In the data rows, the value 128 means zero.
Some points, one per row:
[132 180  57 172 141 165 148  58 140 151 183  88 134 101  90  76 211 151  83  68 191  41]
[142 173 159 177 144 110 192  30 192 150 181  97  94 136  43  94 104 100  50 111 158 204]
[ 44 120 160  80 127 144  67 161 198 143 137 132 105 191 167 105 116 126 203  71 122  88]
[ 84 162  97  97 106 127  91 163 200 135 145 132 144 181 170 144 172 126 178   6 127   8]
[152 166 127 166 137 118 210  44 148 139 174 116 132 122  36   0 106 115  92  98 183 222]
[109 146 107  79 110 194  63 154 175 157 161 138 103 150 154 168 193 119 150  13  78  44]
[152 163 119 184 134 140 225  40 109 140 171  97 130 120  39   6 106 117  96  97 181 217]
[ 91 141 130 165 117 111 114 128  72 166 122 117 150 148 151  86 168 171 196 103 133   0]
[134 119  98 144  97 151 112 102  58 167 131 142 145 106 117  54 193 185 211  98 125  13]
[105  78 200 123 154 138  62 104  56 135 133 158  66 110 130 115 138 177 185 223  92 107]
[137 124 106 129 112 158 105 112   0 134 138 128 147 106 124  90 201 190 207 106 128  26]
[ 84 162 105 108 100 164  98 165 205 135 133 103 142 174 163 118 168 128 176   8 123  10]
[136 126 103 137 107 142 101 108  20 164 131  95 146 103 121 126 195 186 213  97 129  20]
[129 156 175 103  97 140 136 133 154 146 186 107  94 187  91  95 106  85 164   0  91 236]
[ 86 100 158 127 133 175  32 137 187 147 150 129  59 145 141 244 137 115 150  83  76 144]
[104  77 203 130 136 153  53  93  93 112 130 156  70 104 126 188 137 175 182 213  80 102]
[106 180  67 163 139 104 173  86 139 134 163  92 177 147 119  24 172 154 120  76 220  16]
[ 67  92 192 141 137 112 103 109  68 136 117  99 115 145 148 108 108 186 212 208 130  47]
[149 119 208 192 110  96 178  79  29 130 149 131 103 133  59  55  89 146 197 157  94 183]
[156 165 121 123 134 136 221  43 115 154 171  97 129 124  36  10 105 122  93  97 190 223]
14 more points follow, each with its number after it:
[114 151 190 127 121 129 100 130 231 153 169 144  62 174 111 163 112  78 122  34  50 184] 0
[140 125 254 184 150 125 130  82  67 133 150 102  65 144  84 123 100 135 143 162  27 152] 1
[152 164 124 147 133 135 224  40 133 140 176  89 132 121  40  11 104 118  90  96 191 226] 2
[ 46 111 155 130 135 164  69 163 204 109 128 121  99 190 166 127 113 124 194  64 131  94] 3
[155 169 123 159 127 113 221  39 128 134 178  79 134 127  36  32 107 121  95  99 204 228] 4
[ 43 116 166 146 129 148  71 165 142 106 142 137 105 197 177 110 122 128 204  67 121  88] 5
[142 172 153 171 143 131 187  23 206 150 180  97  97 134  44  50 106 105  55 118 151 201] 6
[ 99 146 229 203 125  84 166 104  91 108 125 150 128 180 105  28  75 136 182 148  98  86] 7
[109 147 106  95 109 175  62 141 184 172 153 139  99 150 152 195 187 121 149   8  77  42] 8
[104  75 189 154 149 169  66  94  44 137 129 159  66 105 126 138 135 168 181 207  83 106] 9
[154 167 124 147 128 106 223  39 131 147 178 100 134 121  35  32 107 116  92 101 194 231] 10
[ 49 117 156  97 135 127  57 160 221 119 133 138 104 185 165 179 117 128 192  53 129  90] 11
[145 174 157 195 152 112 203  37 186 111 180  93  98 136  51  80 112 105  52 111 160 203] 12
[135 120  91 137 106 135 108 106  32 156 136 126 147 106 120  97 198 190 218 103 135  16] 13
Which of these numbered points is nearest to each point below, looking only along the 7 directions in which the first points spread most? Its number follows each.
[155 165 126 171 145 112 215  51 129 123 175  81 136 127  47   0 112 118  98 108 194 222] > 10
[143 173 160 179 146 130 189  31 145 166 185 110  97 132  43  74 105 102  43 107 149 198] > 12
[135 124  98 117 102 143 103 108  32 160 134 128 147 102 121  96 199 190 215 105 126  20] > 13
[ 44 116 158  99 133 155  76 154 196  99 131 148 105 192 163 143 120 127 195  58 130  89] > 3
[138 127 103 105 117 123 109 109  26 173 148  87 148 108 125  90 200 186 209 109 135  23] > 13
[105  73 203 109 148 149  58 102  85 111 135 168  68 102 126 148 139 177 176 224  96 106] > 9
[107 153 111  99 120 176  62 156 136 149 167 135 101 154 161 189 204 122 155   0  77  39] > 8
[106 118 124 132 164 154 119  24 233 177 168 125  80  88  69  54 136 147  77 167 188 161] > 6
